One turn sends every row of this set to another row. A few are shown first. Where does it send the rows asked after them?
Mesu: 0.5 -0.6 -3.7 1.6 -3.2 38.0 7.8 -13.1 -13.1 -5.3 -16.9 5.6 -4.5 -10.6 0.5 -7.8 -2.6 5.3 4.8 -3.8 20.7 13.6 0.5 -18.3 2.5 -19.4 8.2 -8.9 -3.8 -6.8 4.3 -7.1 6.8 11.3 -3.5 30.5
rutel: -22.2 13.3 9.6 4.2 9.4 -6.2 10.3 -13.1 -1.7 -9.7 -16.2 21.1 -11.6 5.5 9.5 15.4 -7.7 -4.9 -3.3 -1.1 17.7 10.2 -23.7 8.4 -7.6 -9.5 -3.2 -13.8 -0.9 4.7 -4.3 27.7 -10.0 6.0 6.6 3.1
Gimon: -7.4 -1.0 13.1 5.0 5.8 9.6 -7.2 8.8 -11.4 6.7 11.7 -9.6 -5.2 -12.4 -1.2 7.0 3.9 4.7 -11.1 6.3 11.9 8.8 12.8 -10.3 -1.1 0.5 -6.7 -11.6 -17.0 -10.3 -40.2 -10.6 -7.1 -11.2 -3.7 6.6
Figav: 1.2 -4.9 -3.3 -0.4 -1.4 14.5 -4.1 6.5 -9.7 -2.2 4.2 -8.8 -11.4 -9.7 8.0 -9.6 1.3 -2.5 -11.8 7.3 17.9 3.3 7.9 0.9 0.3 -8.5 -11.1 -5.6 -10.4 -7.1 -41.5 -19.0 3.0 -11.2 0.0 0.4
Mipu: -6.9 -4.8 7.1 2.6 1.1 29.4 1.2 -13.4 -6.7 -3.7 -4.0 13.1 6.1 -13.6 -3.9 8.6 -1.2 9.1 13.4 -4.0 17.5 21.1 9.9 -26.8 3.0 -15.7 9.1 -14.1 -1.3 -8.5 -3.6 -2.8 2.7 14.1 3.4 32.4
Tago: 5.1 3.4 8.5 -4.8 0.1 -32.0 5.9 -7.2 -10.6 -7.8 -6.9 15.1 -9.0 -18.5 0.9 11.2 -15.1 3.1 4.1 9.8 11.4 4.5 -4.4 -2.8 -1.6 -17.5 4.6 -8.4 8.2 27.8 -30.8 -4.7 3.8 13.5 -7.3 1.2
div: 2.1 -14.0 -7.5 -1.3 -6.5 33.9 -0.8 -4.6 -4.6 -4.7 -8.1 8.3 6.1 -8.8 3.6 -9.4 1.3 3.9 12.6 -4.8 19.4 12.8 9.4 -14.4 -2.1 -20.9 0.6 -15.5 5.0 -8.0 -0.5 -10.0 12.0 7.7 1.2 25.7
Pugop: -7.7 6.7 2.4 -0.2 5.8 7.7 0.2 -4.4 -12.9 -6.7 -0.4 -3.8 -12.8 -16.0 4.3 6.3 0.4 -4.4 -9.4 11.6 22.5 10.9 -0.6 -8.0 7.1 -7.6 -5.3 -0.5 -15.3 -6.3 -47.6 -18.2 -2.0 -3.4 7.3 10.9
banid: 3.1 4.8 -1.1 -4.4 -8.0 -4.4 -6.1 12.6 -0.7 -4.5 -17.7 -6.6 23.3 29.7 -0.6 0.2 -12.4 6.2 -12.4 -10.4 15.1 3.3 6.2 -14.3 -13.5 -18.0 0.1 2.2 1.5 -4.8 10.6 10.7 12.4 2.2 -2.8 1.1
Nur: -2.5 -11.8 2.4 -0.3 -0.3 31.9 -3.0 -7.7 1.2 -8.5 -13.1 16.2 4.1 -8.1 7.3 7.4 -4.2 1.9 11.2 0.3 20.2 15.1 7.7 -15.7 1.5 -18.7 9.1 -8.2 1.7 -13.1 -6.6 -19.4 3.6 14.0 7.4 29.6
sel: 8.1 -0.6 20.6 4.8 2.1 -21.6 1.3 12.3 -16.1 10.1 -12.2 0.7 -12.9 -7.3 -0.6 7.3 -13.6 10.2 -12.9 6.9 0.1 -6.6 -1.7 2.3 -14.3 -5.1 8.4 -13.7 -5.4 17.1 -12.4 -4.4 -9.0 0.5 -28.4 0.6
pimuk: -2.8 13.0 5.3 -1.0 -4.1 -4.0 4.3 -4.8 -9.0 -6.9 -18.4 -1.6 9.8 31.2 -5.5 3.4 -17.2 10.6 -16.4 -12.1 16.5 9.5 1.5 -21.5 -5.7 -14.5 10.7 7.6 -6.7 -0.8 11.0 22.3 7.4 8.4 0.3 6.7
lage: 2.6 -8.0 24.5 6.2 3.8 -28.2 2.8 2.7 -15.5 9.1 -3.2 10.3 -15.4 -2.7 -2.9 11.3 -13.4 12.6 -8.0 4.8 -0.2 -0.8 3.6 -1.5 -12.2 -1.5 11.7 -15.8 -6.0 19.5 -18.0 5.3 -9.6 3.4 -17.7 2.4
bazu: 2.1 2.3 8.5 0.0 -1.2 21.3 -1.4 -4.6 -4.1 -5.9 15.7 -0.8 -15.6 -14.5 5.3 -2.9 -11.0 8.5 -11.1 2.7 13.6 8.4 18.1 -6.2 11.0 -10.5 -1.1 -1.6 -7.5 -2.9 -44.2 -11.5 -1.7 -2.5 -3.3 -7.7
vigod: -13.8 15.6 9.1 0.7 3.5 -1.2 -3.1 11.9 8.3 -1.0 -1.8 7.3 13.7 -8.9 5.1 13.5 -3.8 1.8 3.4 -5.1 9.2 5.4 -8.3 5.7 -14.8 -14.9 -17.9 -26.7 13.0 3.8 0.8 24.7 -5.1 -2.0 -13.3 -10.4
Gifof: -5.0 -15.0 4.9 6.4 0.8 30.8 -1.7 -0.5 -11.1 5.2 -11.0 4.7 3.9 -2.5 -1.6 -0.4 5.2 6.6 5.9 -4.3 14.7 12.7 7.9 -18.3 -8.2 -8.7 5.6 -18.7 -8.1 -14.8 5.3 -5.5 1.1 3.5 -2.1 35.2
bil: -5.3 4.5 7.3 -3.4 -3.1 -12.8 -7.1 5.1 0.6 -5.0 -8.0 1.3 27.4 27.0 -6.2 13.7 -11.6 9.3 -5.5 -11.0 14.6 12.2 10.5 -23.9 -10.2 -14.8 3.1 -0.5 1.3 -3.2 3.3 18.9 9.5 7.2 5.5 5.9
geb: -7.5 -9.4 9.1 4.9 3.8 9.7 0.6 -8.6 -13.3 -1.2 13.5 2.1 -20.6 -2.4 2.6 -1.6 -1.2 4.4 -11.7 4.2 15.7 11.2 12.5 -6.2 5.0 -0.2 -0.2 -6.0 -18.1 -5.2 -44.7 -3.2 -4.1 -6.3 9.0 4.9
tigor: 0.6 -1.1 4.7 3.1 -0.3 39.3 -1.9 2.1 -6.2 0.6 -19.1 1.6 4.9 -12.3 2.3 3.3 -2.4 5.9 2.3 -1.1 15.9 9.8 4.0 -17.3 -3.0 -16.5 7.7 -10.5 -4.5 -15.9 5.8 -18.3 -0.3 7.7 -10.3 30.0
Voz: -2.6 14.6 12.9 4.5 4.9 20.6 1.2 0.3 -14.6 1.0 1.7 -11.5 -17.5 -17.0 1.1 3.9 -6.6 6.5 -20.0 6.9 14.0 7.0 5.4 -10.3 7.1 -4.9 1.1 -0.4 -19.9 -8.0 -36.2 -14.1 -9.7 -5.9 -11.2 3.4
Sisi: -1.3 -16.6 9.6 6.6 -0.7 38.5 1.8 -10.9 -6.1 -0.7 -10.1 14.3 -8.2 2.5 4.3 -1.3 -6.9 10.2 1.5 -5.8 14.0 12.3 12.0 -14.8 -0.9 -11.0 15.9 -9.9 -7.4 -13.5 2.5 -6.4 -1.8 9.6 0.7 27.7
bizel: 10.6 2.0 2.2 -6.1 -2.3 -28.1 3.2 3.5 -9.9 -6.5 -16.4 8.4 -7.8 -16.7 6.2 4.7 -13.5 -2.0 -0.4 12.5 12.2 -2.9 -8.8 5.3 -6.7 -19.5 0.6 -7.3 8.5 24.0 -26.5 -15.8 5.4 8.4 -12.9 -0.4
mev: 10.5 1.1 -0.4 -2.6 -3.2 -26.9 7.3 5.5 -20.0 0.6 -17.4 0.9 -12.1 -12.8 1.5 -5.8 -7.8 0.0 -4.9 9.1 10.3 -5.4 -11.2 5.3 -11.6 -14.7 -1.8 -12.5 2.7 25.3 -17.6 -6.1 6.1 2.1 -18.5 2.7
fikav: -9.8 8.7 10.3 0.0 2.9 2.7 -7.8 17.4 16.0 -3.2 -9.1 11.1 10.9 -2.6 14.8 15.0 -8.8 -1.8 -1.0 -1.6 9.1 -0.4 -8.0 15.2 -16.3 -15.4 -14.8 -20.9 13.6 -2.4 -1.1 10.5 -8.0 -1.9 -11.7 -13.5
Simo: -15.3 15.2 3.9 2.0 1.9 -2.3 6.4 -0.9 -1.1 -2.7 -0.9 8.7 3.6 -5.2 1.7 3.2 -2.2 2.7 2.9 -8.4 12.1 8.5 -12.3 4.3 -11.8 -14.1 -16.9 -26.3 9.7 10.2 2.2 36.9 -1.5 -0.8 -8.4 -7.1
tig: -6.3 9.5 11.3 -0.5 1.2 10.0 -3.5 8.7 18.7 -9.9 -13.6 17.5 -1.0 1.6 21.3 12.6 -18.4 -2.0 -6.2 -1.2 10.6 -1.9 -9.2 20.0 -9.9 -18.2 -6.3 -11.3 13.2 -1.9 -2.7 6.0 -9.8 3.0 -9.7 -18.1
tuni: 0.7 14.6 14.2 -2.9 -2.3 -0.3 -6.7 7.2 5.5 -7.7 -18.7 0.2 19.9 25.8 0.5 18.1 -23.8 11.0 -16.1 -8.2 13.0 6.9 8.2 -19.8 -5.9 -17.5 12.7 10.7 -1.3 -7.9 7.0 5.4 1.3 10.6 -4.4 0.2
Rit: 1.7 -9.2 10.2 3.1 -3.4 40.6 -3.1 -4.9 0.1 -0.5 -0.3 10.3 4.7 -10.6 0.1 1.9 -7.4 15.0 7.7 -8.0 11.3 14.3 19.8 -20.5 1.1 -16.7 10.2 -14.1 2.0 -10.6 2.0 -6.1 1.0 10.8 -7.5 20.2
nisu: 5.6 -8.3 25.2 2.5 1.7 -24.8 1.1 -2.4 -5.9 1.0 0.5 18.8 -15.4 -5.2 2.6 14.5 -21.5 13.1 -4.7 5.1 1.0 0.5 8.6 0.3 -5.6 -7.7 14.9 -10.1 1.7 21.1 -25.2 -0.6 -8.0 10.2 -13.6 -4.9
zuret: 5.3 12.6 0.7 -9.4 -9.0 -1.4 -5.8 5.2 8.0 -14.0 -13.6 0.9 25.4 20.7 1.7 7.2 -21.2 8.3 -7.3 -10.0 16.9 7.5 9.9 -17.6 -3.4 -25.9 3.5 8.7 10.0 -1.0 2.8 5.8 13.5 11.4 -0.8 -5.4
bupu: -17.4 23.2 14.5 3.3 9.2 3.0 9.0 -10.1 3.6 -12.5 -22.1 19.6 -12.6 0.1 13.9 20.3 -16.8 -3.2 -8.9 1.1 16.3 6.6 -24.2 9.8 -3.2 -13.5 2.2 -6.2 0.4 1.5 -2.7 16.4 -14.5 9.1 -2.2 -2.2
tet: -5.1 12.8 3.5 -1.0 2.3 11.0 0.9 -4.1 -12.8 -3.0 15.4 -8.8 -5.1 -26.1 -4.5 2.0 0.6 5.5 -4.4 4.5 17.6 14.4 9.8 -16.5 9.2 -10.3 -9.9 -7.9 -8.8 0.4 -44.4 -5.4 1.7 -3.5 -2.5 2.8
fosaf: -3.2 6.2 4.6 -5.0 -4.1 -7.9 0.2 -8.8 1.6 -15.3 -16.5 10.5 12.0 32.2 1.8 10.5 -21.4 6.0 -9.9 -8.8 19.7 12.1 4.8 -18.1 -2.0 -18.5 12.5 12.2 0.1 -1.5 -0.4 13.5 9.0 14.4 13.0 4.1
fid: -0.7 5.5 -0.9 3.0 -0.8 17.6 6.8 -5.2 -21.8 0.6 7.3 -12.4 -20.6 -12.0 -1.7 -15.8 0.7 5.2 -15.4 1.8 16.8 7.3 5.5 -7.4 5.1 -6.0 -7.0 -6.8 -16.9 -0.1 -34.7 -1.1 1.7 -9.7 -5.9 2.6
sil: -3.7 18.5 -3.3 -6.6 -4.6 -11.5 1.4 -2.0 -7.2 -11.0 -18.0 -3.5 23.3 19.3 -7.2 7.0 -11.2 4.7 -6.0 -9.2 21.6 13.1 -1.9 -25.3 -5.0 -21.4 0.8 4.9 1.4 2.0 4.8 17.4 14.9 9.9 4.1 9.2
fosur: 9.6 5.1 10.3 2.0 0.3 -21.1 9.2 4.4 -21.9 4.2 -21.3 0.0 -20.3 -8.4 1.2 -0.8 -13.9 4.5 -13.8 8.5 6.6 -7.0 -11.6 4.8 -10.7 -9.7 7.6 -8.7 -5.9 21.1 -12.3 -6.1 -3.4 2.3 -24.7 3.1
lam: -9.1 19.9 15.4 1.6 4.8 12.0 4.4 -2.8 13.1 -12.8 -18.3 19.7 -10.5 0.8 19.1 16.2 -23.3 0.2 -10.7 -1.2 12.4 1.8 -15.2 15.5 -3.7 -17.4 2.0 -5.2 7.0 0.2 -1.7 10.3 -14.3 8.1 -9.5 -14.2
Dupo: 7.2 -3.0 16.5 -2.6 -1.1 -28.4 0.9 -2.0 -4.8 -2.5 4.5 16.2 -5.8 -15.9 -0.7 12.1 -17.6 11.0 3.7 5.3 4.3 3.4 8.2 -3.5 -3.3 -14.7 6.3 -13.2 10.3 26.9 -28.7 0.4 0.6 11.6 -13.0 -6.1
Ror: -19.4 9.1 4.9 4.2 4.8 -5.9 10.6 -10.1 -4.7 -5.4 -6.6 16.4 -8.0 5.2 5.1 3.9 -3.2 -0.7 -0.3 -6.7 15.0 9.5 -17.6 7.7 -10.9 -9.8 -10.0 -22.0 2.8 9.1 0.0 38.4 -4.0 1.0 2.1 -1.5
takul: -0.6 13.5 1.1 -5.5 -2.9 -5.3 -2.3 3.5 -0.5 -13.0 -30.5 0.0 16.1 28.1 4.0 11.5 -18.3 0.3 -15.0 -3.7 21.0 6.0 -4.5 -14.5 -6.5 -19.8 8.5 14.0 -2.5 -7.1 4.6 0.0 7.8 10.4 4.6 7.7

fosaf goes to -> pimuk
rutel goes to -> Ror
Sisi goes to -> Mesu
And these:
fid goes to -> tet
fosur goes to -> Tago

One turn sends every row of this set to another row. A few are shown first. Where does it send the rows asked after them?
nul: -12.1 -8.9 8.8 -16.4 -13.6 -2.8 -14.4 5.0 -6.7 -0.1 4.6 4.2 7.0 -5.4 9.0 -5.5 -11.8 12.8 -5.8 -12.8 -14.9 -13.8 13.5 -16.1 -6.8 34.2 12.0
zibu: -6.0 -14.7 6.9 -14.4 23.5 -1.9 6.1 -2.4 -7.9 2.0 6.5 0.3 -1.0 -7.0 -1.3 3.3 -23.4 27.3 -26.4 3.8 -6.5 -0.1 -12.5 -0.2 -16.2 2.2 0.2
zaf: -16.5 -51.1 4.5 -7.8 4.6 7.2 -3.5 -8.8 -3.7 -5.6 4.4 -6.8 -9.2 -3.7 -1.0 4.8 2.0 6.0 -9.8 -6.7 3.9 -5.6 -0.8 0.2 -9.5 6.3 9.9
tasu: -6.3 -12.9 12.5 -8.4 -6.4 9.2 -17.5 -18.1 -16.3 -10.1 12.2 -10.9 0.6 -7.9 -11.8 11.1 -1.3 1.3 -10.4 -0.6 19.0 1.0 -9.3 29.8 -18.1 -5.1 12.7
Mav: -10.4 -13.1 19.2 -20.9 2.3 -25.4 -4.7 0.7 -11.4 -7.4 6.9 -8.6 0.8 -5.3 -21.1 -6.9 4.9 -16.6 -7.9 -0.6 6.2 4.7 7.9 11.7 3.7 3.8 19.4
Kir: -20.8 18.5 12.2 -7.2 4.1 7.4 -2.4 -1.1 6.6 15.2 8.2 4.4 -12.1 -13.1 7.8 3.3 -0.1 -6.5 3.4 -24.1 -9.7 -6.7 -11.9 -2.8 -1.2 21.1 9.1
Bazup: -2.8 17.9 11.6 -12.0 -16.6 -1.2 -10.5 -9.4 3.8 10.1 -5.9 5.0 -7.6 -7.8 -22.0 16.1 -2.2 1.9 -1.7 -4.9 -5.8 -5.1 -6.6 -16.0 -10.2 33.0 2.0
kap: -14.0 -5.8 7.8 -13.0 -5.0 1.3 -6.4 -17.0 -15.5 -31.4 10.6 5.1 6.3 -6.8 -15.8 6.2 -4.9 -3.4 8.8 -7.3 9.3 1.3 -1.9 22.3 -11.8 -2.1 13.1
Kuzo: 11.4 5.8 -1.1 3.9 22.0 -8.9 18.5 -17.5 -9.6 3.0 4.3 8.4 4.9 -8.9 1.7 2.8 -14.4 -0.1 -9.8 7.9 -11.7 -1.4 4.2 2.8 -3.2 -3.7 9.6
piguv: -22.1 -47.2 11.3 -19.5 -7.9 -6.4 0.8 -12.4 -2.7 -7.8 3.1 6.3 2.2 -8.6 -8.6 5.2 -3.4 4.1 -1.0 -2.8 6.9 -5.2 1.7 -8.1 -6.5 2.1 18.5
Babut: -6.4 -5.5 -12.8 -3.1 7.3 3.9 10.5 -11.9 -8.8 11.6 -7.7 -2.2 8.2 -2.3 -12.7 14.5 -27.2 -5.7 -21.7 2.9 3.4 -6.9 -16.9 14.3 -15.2 14.9 11.6
sul: 2.0 13.4 20.9 3.7 -14.9 -10.1 -11.1 -17.9 -22.0 13.8 13.9 -10.4 -9.0 -4.3 12.3 -1.2 -6.3 14.7 3.9 -6.9 -0.3 -7.3 -1.2 -10.0 -15.5 19.2 12.4
Todid: -15.2 -11.3 -0.2 -22.0 12.1 -16.2 4.2 -4.9 -4.6 -4.6 -1.2 12.1 9.2 -10.4 2.0 2.5 -34.2 15.2 -15.6 12.2 -3.5 1.7 -4.3 -4.3 -18.3 4.8 8.3
bokez: -0.8 10.4 3.0 -4.6 -18.5 10.3 -8.6 -16.7 -3.6 12.6 -2.8 -4.1 -5.9 -10.8 0.1 13.2 -11.2 -0.4 -9.7 -8.3 -6.4 -2.3 -0.8 -1.6 -2.0 42.3 -9.7
kelo: -8.3 0.9 0.8 -9.0 7.7 -5.5 22.9 -10.9 -12.8 1.5 -1.5 4.9 11.9 -6.4 -26.7 14.1 -21.7 3.2 -14.0 -10.2 -3.1 -9.6 -21.3 2.8 -8.7 12.3 13.3
memi: -4.1 -18.3 12.9 6.1 -4.7 -16.8 2.0 -18.8 -9.6 -5.8 14.2 -16.9 -12.3 5.4 0.4 9.2 6.8 4.3 -5.4 10.1 14.6 18.6 -2.2 -5.9 -10.5 -6.6 6.5
Vura: 0.0 -19.6 13.6 -12.6 6.6 -0.5 -2.5 -8.1 -3.6 -2.5 7.1 -13.2 -1.0 1.6 -9.0 -12.1 1.8 -13.8 -15.2 3.5 5.1 3.6 11.9 25.7 12.4 3.9 6.7
mut: -5.7 -15.5 13.5 4.0 -3.1 -18.1 7.0 -32.4 1.5 -20.2 9.5 -10.8 -1.9 1.9 5.3 2.4 -1.9 -1.7 5.7 8.3 6.7 9.8 3.9 -5.0 -3.8 -5.3 6.5
Raba: -12.1 -13.5 23.2 -20.9 10.4 -6.1 -6.2 -4.4 -6.7 -3.0 -7.3 -18.8 -2.5 -27.5 -12.9 13.2 8.4 9.2 1.6 -2.0 10.1 12.7 -6.9 8.6 -4.5 -1.6 -2.7
lan: 7.6 4.3 3.6 -0.6 12.7 -24.1 10.3 -8.0 -22.1 17.4 6.3 3.0 2.2 -13.5 -3.4 10.7 -11.1 1.5 -18.9 11.3 -0.8 4.5 -2.8 -1.2 -13.5 -4.4 18.4
koba: 3.6 16.8 8.1 3.2 -13.2 3.8 -8.4 -14.9 -6.7 6.5 5.3 6.3 -9.9 11.4 8.5 -7.3 -7.5 10.4 16.7 6.4 -1.6 -5.3 8.4 -10.1 -13.1 14.0 10.3
duzu: -8.9 -19.3 9.6 -7.6 -14.3 -11.3 4.3 -18.8 0.6 0.6 9.4 0.1 -2.4 -9.7 -22.8 30.8 8.2 -8.4 -10.1 -13.7 -4.6 14.3 -11.1 7.5 3.0 7.5 6.6
zivo: -8.4 -20.4 -2.9 -1.9 -6.8 -2.9 -4.5 -23.9 15.2 -2.8 -0.2 -1.8 -3.8 -5.1 -11.3 26.2 2.3 -20.2 -8.5 -4.3 -7.0 9.9 -4.6 15.2 -1.9 9.2 5.5
Gozu: -8.2 24.4 11.0 2.9 -10.1 14.6 0.3 2.8 -2.3 -3.3 22.5 -1.0 7.7 -4.2 16.6 1.9 1.3 12.5 -9.9 -8.3 5.8 3.1 -0.4 -13.2 -1.6 10.4 4.4
rofiv: -14.6 4.0 24.0 -15.3 -2.8 14.5 -1.1 -10.7 -1.4 3.2 16.9 6.4 -7.5 -16.6 2.4 -13.4 -7.9 2.8 -18.6 -8.6 11.9 -23.1 -2.4 -18.2 -1.1 24.0 5.7
moz: -0.8 -11.3 14.2 -15.3 -11.4 12.8 -19.5 5.7 2.3 17.5 3.8 0.8 -1.3 3.8 -0.6 -4.3 -3.9 21.4 -15.1 -0.6 -7.2 -15.1 6.2 -12.9 -10.0 23.2 12.1
dimot: -12.7 25.6 13.2 -1.9 -10.9 0.2 -15.6 -3.3 8.2 1.7 12.1 -5.6 10.8 -9.5 17.6 4.2 -3.2 0.1 -10.7 2.9 10.0 -4.3 -2.9 -16.2 -16.5 8.3 18.6
ladiz: -14.3 -15.5 4.4 -20.1 4.8 2.0 -3.7 -8.2 0.3 -10.0 -14.9 -6.6 3.5 -21.5 0.3 7.4 -4.1 -1.6 10.9 8.5 10.1 17.5 6.6 14.9 1.3 2.0 -6.5
Miro: -22.7 3.9 2.9 -12.5 -4.9 9.6 -9.9 5.6 -7.5 3.8 11.0 11.5 -14.5 -7.7 5.2 -10.0 -7.6 -8.0 -15.9 1.5 18.0 -11.5 2.9 -19.2 -12.5 27.4 8.5
tevev: -19.4 14.7 10.2 -15.0 -16.4 8.1 -5.5 -3.0 4.4 33.6 6.2 10.4 -5.7 -11.8 9.2 5.9 -7.5 -5.5 -2.5 -7.5 6.3 1.8 -9.5 1.4 1.5 16.4 12.1

ladiz goes to -> Vura
memi goes to -> duzu
Gozu goes to -> tevev
And these:
koba goes to -> bokez
Todid goes to -> Kuzo

